A single turn carries every row of the set below to another of its rows. Some are shown first; where does it send the rows asked next?
Bil: -1; 3; 19; -22; 11; 5; -7; -4; 7; 1; 28; -3; 3; -23; 0; -6; 3; -10; 38
toder: 45; 12; 9; -14; 7; 17; -6; 3; 1; 3; 37; 5; -9; -17; 5; 7; 37; 3; 23
gakep: -5; 14; 5; -25; -3; 15; -4; 3; 5; -5; 19; -7; 1; -31; 10; -8; -12; 5; 27
tazur: 4; 21; 9; 7; 9; -18; 1; -15; 26; -3; -11; 5; 26; 0; 3; -11; 26; 0; -8
vig: 19; 28; 1; 3; 3; -4; -16; -27; 24; -17; 2; -3; 29; -8; -1; -10; 36; -12; -16
kan: 1; 12; 4; -28; -8; 9; 5; 2; 0; -5; 23; -3; 0; -34; 7; -10; -9; 4; 26
foz: 39; 20; -4; -16; 1; 17; -9; 13; -3; -5; 32; 0; -14; -23; 13; 10; 19; 26; 12
Zelim: -5; 15; -2; 13; 2; -34; 7; 2; 15; -18; 3; -5; 18; 6; 8; 1; 12; 6; -3
vokeb: 14; 27; -6; -20; -5; 22; -7; 13; 3; -10; 21; -8; -10; -31; 15; 1; -4; 24; 14
Rodav: 8; 14; 1; 15; -6; -33; 11; 2; 6; -29; 7; -10; 10; 3; 7; -2; 14; 0; -7
gobe: 17; 14; -22; 4; -13; 4; -22; -8; 11; -16; 10; -9; 31; 14; 36; 7; 25; 4; -2
ros: -3; -2; 12; -19; 6; 0; -3; -4; 10; 4; 27; 2; 8; -32; 4; -5; -1; -2; 37
sil: 2; 16; -5; 14; 6; -27; 8; 1; 11; -31; 12; -13; 22; 2; 5; -2; 15; -9; -9
vadaf: 7; 11; -17; 9; -6; -2; 3; 0; 13; -33; 9; -17; 29; 8; 29; -2; 20; -13; -6
Mub: 20; 2; 24; -15; 22; 9; -12; -1; 10; 5; 34; 5; 1; -14; -1; 4; 26; -6; 36
kibap: 27; 20; -10; 1; -8; -16; -38; -29; -1; -13; 20; -10; 24; 2; 4; -1; 24; -7; -9
tili: 25; -3; 23; -22; 17; 9; -9; -5; 9; 9; 30; 9; 3; -17; 4; 1; 29; -4; 33
Keveg: 21; 32; -2; 6; -4; -13; -17; -32; 14; 0; 6; -2; 20; -3; -4; -10; 36; -13; -9
beba: 0; 12; -5; -20; -9; 9; -1; 4; 4; -3; 24; -5; 2; -38; 12; -5; -12; 12; 25
vata: 24; 23; -16; 4; -4; -13; -41; -25; 7; -7; 16; -10; 21; 7; 13; 7; 31; 4; -8
nula: 15; 11; -19; 3; -1; -4; -30; -10; 13; -28; 11; -19; 27; 7; 33; 7; 24; 2; -10
Godab: 18; -4; 20; -12; 15; 3; -6; -6; 14; 10; 32; 7; 5; -23; 0; 1; 25; -7; 38
rerid: 37; 30; -2; -10; 0; 25; -8; 14; 2; -8; 30; -3; -15; -23; 10; 9; 21; 20; 13
Guma: 10; 15; 12; 5; 13; -24; -3; -10; 19; -11; -13; 1; 22; -3; 6; -12; 17; 9; -17
kon: 23; 25; -13; 4; -4; -12; -35; -27; 11; -24; 17; -17; 20; -4; 9; 2; 32; -8; -13
bezod: 5; 17; -19; 12; -20; -12; 8; 2; 6; -26; 14; -12; 23; 12; 23; 3; 17; -7; 2
Motaz: 41; 8; 11; -5; 13; 12; -9; 1; 9; 7; 36; 7; -6; -21; 3; 9; 38; 4; 26
gef: 23; 23; -13; -14; -10; 22; -3; 11; 2; -4; 24; -4; -6; -36; 18; 2; 2; 25; 13
Vefit: 18; 19; -6; -25; -8; 22; 1; 13; 1; -7; 19; -1; -4; -31; 20; -1; -1; 25; 13
Minu: 6; 19; 7; 6; 20; -21; -5; -10; 25; -19; -2; -1; 29; -3; 0; -5; 23; 2; -16
Zoget: 21; 4; -12; 0; -7; -4; -32; -9; 7; -23; 13; -6; 34; 15; 31; 9; 21; 8; -3
Gapi: 2; -2; 19; -27; 10; -4; -7; -5; 5; 3; 28; 2; 2; -27; 0; -5; 4; -1; 34
kes: 40; 16; 13; -9; 15; 22; -11; 8; 8; 0; 33; 5; -8; -14; 4; 9; 37; 6; 24
Poku: 43; 21; -6; -6; 3; 21; -9; 11; 5; 1; 31; 1; -11; -27; 13; 11; 27; 22; 14
donu: 15; 8; -9; 9; -21; -2; 8; 2; 9; -33; 10; -7; 27; 12; 29; 0; 22; -7; 1
bugu: 24; 25; 3; 1; -2; -5; -13; -30; 12; -4; -3; -1; 29; -7; 0; -20; 28; -14; -15

tazur turns into Keveg
Minu turns into vig
Now these:
kes turns into rerid
kan turns into Gapi
donu turns into Rodav
Poku turns into gef

A single turn carries every row of the set below to another of its rows. Some are shown first; where does it send the rows asked next?
Mar: 4; -13; -14; -19; -10; 0; -11; -21; 3; 9; -6; 25; 26
Rulir: 12; -22; 18; -37; -17; 7; -32; -24; -33; -3; 1; -6; 8
lera: 37; -3; 0; -3; 7; 11; -13; -31; 1; 4; 19; -22; 6
bis: 12; -32; 2; 7; -12; 13; -12; -11; -33; -39; 5; 7; 14
Kek: 12; -31; 0; -5; -22; 7; -18; -9; -28; -43; -1; 5; 3
Rinu: 29; -29; -18; -8; 12; 20; -22; -34; 1; -3; 29; -18; 1
fil: 8; -27; 7; -7; -14; 10; -2; -14; -19; -41; 13; -6; -8
zun: 6; -36; 0; 12; 1; 3; -13; -13; -31; -33; 20; -3; 11
pov: 10; -27; 4; 3; -29; 3; -12; -11; -24; -37; 4; 2; 0
dis: 15; -17; -13; -22; -5; -10; -6; -38; -6; 8; 6; 17; 31
modu: 36; -8; -5; -6; -6; 18; -31; -24; -8; 7; 15; -24; -10
dobi: 5; -14; -10; -17; 9; 4; -1; -20; 2; -8; -5; 23; 32
kiveb: 15; -8; 2; -12; -7; -7; -49; -16; -23; -10; 11; -19; 31
ras: 11; -10; -16; -20; -4; -10; -17; -24; -3; 8; -7; 21; 30
Kuv: 17; -25; -10; -37; -9; 19; -47; -24; -6; -22; -4; -3; 24
rin: 39; -6; -8; 3; -9; 23; -28; -25; 0; 5; 14; -20; -1
ral: 12; -32; -6; -19; 8; -3; 1; -36; -15; 7; 6; 21; 24
sukub: 25; -15; -13; -7; 1; 24; -27; -23; -4; 3; 28; -23; -10

dis turns into sukub
rin turns into pov
Now these:
zun turns into ral
ras turns into modu
Rulir turns into Kuv
fil turns into dobi

A single turn carries every row of the set below to another of its rows. Some are shown first; where does it send the rows asked next?
biriv: -11; -21; -21; -11; -5; 21; 9; -26; -25; -2; -8; 12
Diz: -15; 1; -29; -20; 9; 51; 3; -17; -10; 17; 27; 0
moki: -13; 9; -32; -7; -13; 27; -25; 15; 17; 20; 10; -10
dako: -10; -15; -26; -22; 6; 56; 3; -4; 16; 14; 22; -9
lunin: 1; 7; -15; -4; -1; 23; -28; 3; 0; 14; 31; -3
divug: -10; -17; -34; -10; -11; 1; 14; -11; -27; 32; 9; 3
Fomez: -19; 20; -36; -7; -12; 24; -24; 8; 1; 22; 12; -4
Kipep: -21; -17; -34; -13; -12; 22; 11; -20; -18; 2; -20; 8
runa: -17; -29; -32; -12; -14; 26; 9; -11; -1; 0; -25; 2
tibe: -8; -11; -21; -20; 12; 53; 2; -12; 2; 13; 31; -4
Sekat: -10; 20; -26; -6; -5; 20; -25; -1; -10; 19; 24; -1
geta: -26; 4; -40; -23; 2; 53; 6; -11; -3; 20; 16; -3
Ziki: -22; -6; -38; -23; 0; 56; 6; -2; 13; 20; 12; -10
suz: -2; -15; -17; -8; 9; 23; -32; 2; -37; 20; 2; 4
Bom: 6; -30; -13; -6; 9; 27; -33; 12; -17; 15; 2; -2
Ruvev: -5; -39; -19; -10; -7; 26; 8; -11; 3; -5; -15; 2
pomo: -17; -21; -44; -11; -18; 4; 15; -1; -11; 35; -3; -4
vef: -17; -6; -32; -10; 0; 24; -28; 6; -36; 26; -12; 2
ladi: -6; -35; -35; -9; -15; 8; 14; 7; 7; 30; -2; -9
Fipe: -4; -30; -25; -8; 0; 29; -31; 22; -3; 21; -13; -8
Tifu: 4; -28; -20; -7; -3; 1; 11; -11; -20; 25; 21; 0
mugi: 7; -40; -21; -6; -7; 6; 10; 0; 2; 24; 13; -5
nafal: -19; -15; -38; -10; -6; 28; -28; 19; -15; 26; -21; -3
Remog: -1; 1; -21; -4; -5; 27; -27; 13; 16; 15; 22; -9
val: 0; -34; -13; -10; -1; 23; 6; -20; -12; -7; -5; 8

Kipep turns into biriv
Diz turns into tibe
Now these:
divug turns into Tifu
nafal turns into vef
lunin turns into Remog

